(in the rows, 128 means zero)
Each path is a new rotation, seen through one point. The rows after it are directions, each followed by how far the rotation turns it, in degrees each step (0 if it stays put).
Each turn is a multiple of 5 degrees from 10 to 175, or 0.
Each row of a path follows its step; steps can be skipped.
path 1
step 0: [130 115 128 122 132 142 144 125 128 133 124 133 131 125 125 122 112 126
 124 137 139 134 135 124 127 135 125 128 123 134 134 132 118 127 127 127
 121 123 118 121 125 132 128 135 128 123 120 128 128 132]
step 1: [127 121 133 131 119 127 139 134 138 134 127 132 118 137 125 125 120 123
 140 128 133 133 134 113 130 140 134 139 118 130 134 129 131 122 128 134
 128 132 134 128 131 136 125 126 135 125 128 136 125 131]
step 2: [130 129 122 124 125 125 130 140 135 125 120 137 121 137 135 127 128 137
 123 135 126 130 130 129 128 143 125 129 122 122 132 128 139 124 117 132
 124 130 115 121 127 141 125 131 125 125 127 127 118 119]
step 3: [129 113 138 119 130 134 132 129 131 125 120 131 129 134 126 128 118 125
 115 128 127 126 125 124 133 133 122 126 114 127 134 134 120 128 121 120
 126 133 114 130 125 134 139 124 128 122 121 128 122 135]
step 4: [131 115 126 125 130 133 129 135 135 124 124 129 124 140 120 133 134 122
 137 125 131 138 141 110 131 127 120 131 113 122 130 131 125 122 123 136
 129 131 128 130 121 133 122 127 134 129 129 129 135 133]
step 5: [127 127 126 130 124 120 130 131 134 108 114 132 130 133 130 133 120 141
 125 132 123 139 130 122 131 136 125 137 127 124 137 131 136 121 121 138
 120 123 127 121 121 133 130 130 126 134 131 124 129 132]
step 6: [127 116 137 119 132 131 139 130 126 118 119 123 132 121 129 128 126 133
 123 125 127 125 138 128 127 139 120 133 117 126 132 132 118 121 138 122
 119 125 125 121 125 140 133 127 125 125 122 122 120 127]
step 7: [138 119 131 116 132 127 139 129 130 120 137 128 134 140 126 130 132 126
 139 125 131 128 129 115 131 130 136 135 120 124 140 131 126 118 126 128
 121 129 131 129 133 139 123 126 139 125 121 128 135 129]
step 8: [130 127 128 128 132 128 139 126 124 121 128 134 130 131 134 122 122 130
 128 139 127 137 130 130 138 135 128 135 119 118 138 129 133 120 118 142
 123 121 117 116 129 130 121 137 126 128 133 126 136 123]
step 9: [119 125 139 130 122 136 141 133 128 124 123 121 127 129 126 121 119 128
 128 140 130 129 126 126 125 131 130 142 114 133 130 132 116 128 127 130
 120 124 119 122 127 137 139 130 126 128 119 134 121 129]
Speeds:
[128 125 128 129 130 123 129 131 127 128 131 130 128 131 127 127 127 128
 129 129 124 127 129 127 125 126 130 126 125 128 125 128 130 128 128 129
 129 126 132 127 128 128 124 129 128 127 128 128 127 131]
120
[129 127 126 127 128 127 129 129 131 130 128 128 126 128 128 125 128 126
 127 132 130 128 126 128 131 127 127 131 127 133 126 132 131 130 128 127
 129 131 127 128 132 127 127 129 126 129 128 128 126 128]
40
[129 128 125 126 125 128 127 133 127 128 132 126 128 130 130 132 131 130
 130 125 129 129 129 126 128 128 128 130 128 129 131 127 130 128 129 130
 131 130 127 126 129 125 129 131 128 128 126 131 128 129]
125
[126 124 128 130 128 130 131 129 127 129 128 125 125 127 131 130 126 128
 127 126 129 127 127 131 133 129 129 127 125 127 127 128 126 128 129 126
 130 125 130 126 129 126 129 126 126 129 129 128 127 131]
130
[126 130 130 128 124 125 128 130 128 128 127 128 128 129 129 130 127 127
 127 130 128 127 129 127 133 128 126 130 129 129 127 125 130 127 127 130
 127 125 130 130 127 128 126 130 128 126 133 128 130 124]
110
